One turn moves every row onto another: examples first, then more rows asked:
tifo: [-28  24  22  30  13 -21  22  11 -10 -11   3  27  17  28  21  22 -15  19
   5]
lafo: [ -6  -1  -3  15  -4  -2 -14   9  -9 -20   6  25   1   9   2   6  -3 -29
 -32]
zil: [ -8  42   1  17   7 -24  10  22  13  -6  16  15  33  27  11  33 -19  -1
  23]
pem: [-29  16   1  10  15 -32   5  15  20   5  36  39  15  13   4  19  -1  -8
  18]
dasa: [ -7   0  -3   1   0   2 -13   7   2 -28  -2  27   4  15   8   3 -10 -28
 -26]
mipe: [ -8   1  -5   5  26 -15  10   7 -26   3  42  13  20  36   2  -4 -37  30
   8]
Gazom: [-10   4  -6   6  23 -18  12   5 -28  -5  39   5  21  36  13  -3 -32  37
  11]
til: [-23  14  15  10  12 -18   7 -15  14  -6  10  22  12  -7  13  10 -21 -19
  19]
felu: [ -9   3  -6  15  -9   3  -8   9  -4 -33  -3  24   4  12   9   5  -3 -26
 -25]
ror: [ 16  -2   9  -4  -1 -12 -10  17 -14  -8  19  27  32  22   6   4 -31   7
 -27]
fuzi: [ 15  -4  13 -11   7 -20 -10   9 -18  -9  17  23  27  22  13   1 -34  10
 -24]
bala: [  9   3   9  -6  -1 -21 -16  16 -12  -2  20  18  21  23   7  -4 -36   9
 -31]
nuvol: [ -4   1  -7  12  16 -24  16   7 -32   3  37   7  20  31  -4  -4 -31  36
  12]
pog: [ -9   6  -5  10  18 -22   5   6 -21  -2  40   4  14  31   2 -15 -38  37
  10]
zivus: [ 15  -4  10   0  -1 -15  -9  11 -24  -1  17  16  29  13   4   1 -35   5
 -24]
biza: [ -7   9 -34  18  -2 -24   4   1   4 -26  15  17  -8  25 -10  17  26 -22
   3]
koniv: [ -7  17 -36   7  14 -26  17 -11  -8 -13  29 -13   6  34  -2   9 -11  10
  38]
Fotis: [-11  19 -39  11   9 -19  15  -4  -2 -19  27 -10  12  39   2  11  -4  14
  37]
tuk: [ -5  18 -34  19   8 -26  12 -12   3 -22  29  -9   5  37  -8   1  -9  19
  34]
kisu: [ -4  10  24   6  -1 -45  16 -12   3  -8  -2  29  21   8  17  19  -8  10
   7]
Teve: [-14   8 -32  22  -2 -23   2  -8  14 -30  13  18 -10  35  -7   9  23 -10
  -1]
Roku: [ -9   9  -5  14  -5  -3 -17   4   3 -23  -1  21   1  23   4   6  -9 -24
 -35]
zazi: [ -6  19 -36  22  13 -20  21  -4 -12 -18  25  -9   4  35 -11  10  -6  10
  35]
Notu: [-19   4 -35  10  -2 -19   4   4  13 -28  14  23  -4  30  -3  11  26 -15
   5]
tazu: [-17   5 -33  13  -4 -28   9  -2   3 -30  13  14 -10  26   1  10  29 -12
   8]

kisu goes to tifo
pog goes to tuk
And these:
nuvol goes to zazi
Notu goes to dasa
ror goes to mipe

One turn moves every row onto another: examples first, then more rows asked:
fifor: [ -5   9  -5  30   9  43  11  -5  21   9 -10  -5  -8  -3  34  23  -9  25
  25 -23]
volo: [ -4   4  -7 -14 -21   5 -11   7   1 -11   3  13  -2  25  39  15   5   2
 -30  -3]
nol: [  9  12  25   8  24  15 -14  -6 -15  11 -10  16 -10  15  -9  18  -3   0
   5 -11]
nimo: [  1 -26 -16  23  -3   6  19  24   1   5 -14  23  -8  23   4   1 -20   5
   3 -32]
Tuke: [  9  23 -15   1  13  20  -6  30  10  10  -9  -2 -27  11  23  33 -15   1
 -17 -41]
Nifa: [ 25  21  12  16   0  30   6   9   7  -4 -25 -12   5  -2  30   3 -14  15
 -17 -24]
dibe: [25 21 10  1 -8 18 13 -3 -6 17 29  0 14 13  9  5  4 -8 18 -7]
rus: [-13  -5 -40   8 -18  15  -6  22   5  21  15   0   6  27  20  18  -8   2
  31 -26]
Mefi: [ -2 -12   4  13 -12 -22 -19  -2  -5  22  14 -17  -1  31  15  36 -12  15
  11 -14]
tiv: [ -2 -28  10  10 -24  25  14  17 -14  25  -5 -25  20   4  28  20   0 -11
   3  -4]
vunem: [ 28  14  12   7  13   3  -3  24  -2   9   6  16  16   2  45  31  18 -17
   2 -22]
lipap: [ 12 -27  20   7  21  24  23   5  11  12  13   3   3  -7  31  11   0  33
  13 -31]
Gumuv: [-23 -21  26  17 -12  14 -10  14  -6   4  19  -1  -8   2  36  27  22   9
  15 -29]
saka: [  5   1 -16 -20   3  31 -21   1  10  27  -5  19 -20  16  39   8  -6  35
  -6 -20]
sot: [-20 -24  19   9   1  15  -8  12   0   2   2   2 -31   2  38  37  18   4
  13 -32]
gekef: [  5 -23 -13  31   4  -7  12  30   1   7   0  10   0  27  11   0 -13 -13
  -3 -23]
kul: [ 21   0  35   3   0  34 -18   0  18  11   3 -13   3  -8  30  40   8   2
   8 -31]
kuvev: [  0   7 -15   1 -18  15  -1 -20   2  27  13   3 -22   0  49  19 -17  17
  13   9]
Siso: [  9   3   8   8   4  36   8 -10   8  40 -13 -11  14  14  22 -12 -11  -1
   9   0]
tasim: [  0  17   8   3  14  19 -24   1 -14  16   5   7 -24   5 -14  15  -8  -2
   7 -10]
Lol: [ -4  25 -10   6 -15  15 -17  21 -16  31  -3  24  -1 -10  33  39  -3  -4
   9   1]
Zur: [ 18 -22  -3  -1 -27  14  -2   2  26   2   0  10  -3   8  49  42 -11  26
 -13 -24]
tefo: [ 10  -4  16  14   1  14 -10  14  -8  42   3  -4  20  11  -6  31 -26 -11
  18 -32]
rira: [ 23  -2 -31   1 -11   4  -7  24   2  26   3  21   5  11  21  25 -39  -7
 -13 -22]
niz: [-18   2 -18  11  -3  13  17  18  -5  30  13   9  27  -4  49   7 -19  -1
  12 -10]
vofak: [ 13 -41  12 -12   0  10  16   0   5  19 -24   0   3  30  19  34  -3  14
  -6 -16]
gafi: [  9 -18 -10  28  -8  -4 -13   3  11  19 -20   0 -24  -3  25  23 -27  32
  19 -10]
rozib: [ 17  -8  -6 -12 -12  16 -10   3   3 -15   1  16   5  13  39   0  14   2
 -26  -1]

Zur goes to rira
Gumuv goes to rozib
volo goes to gekef
And these:
dibe goes to lipap
Lol goes to tiv
fifor goes to kuvev
Mefi goes to vunem

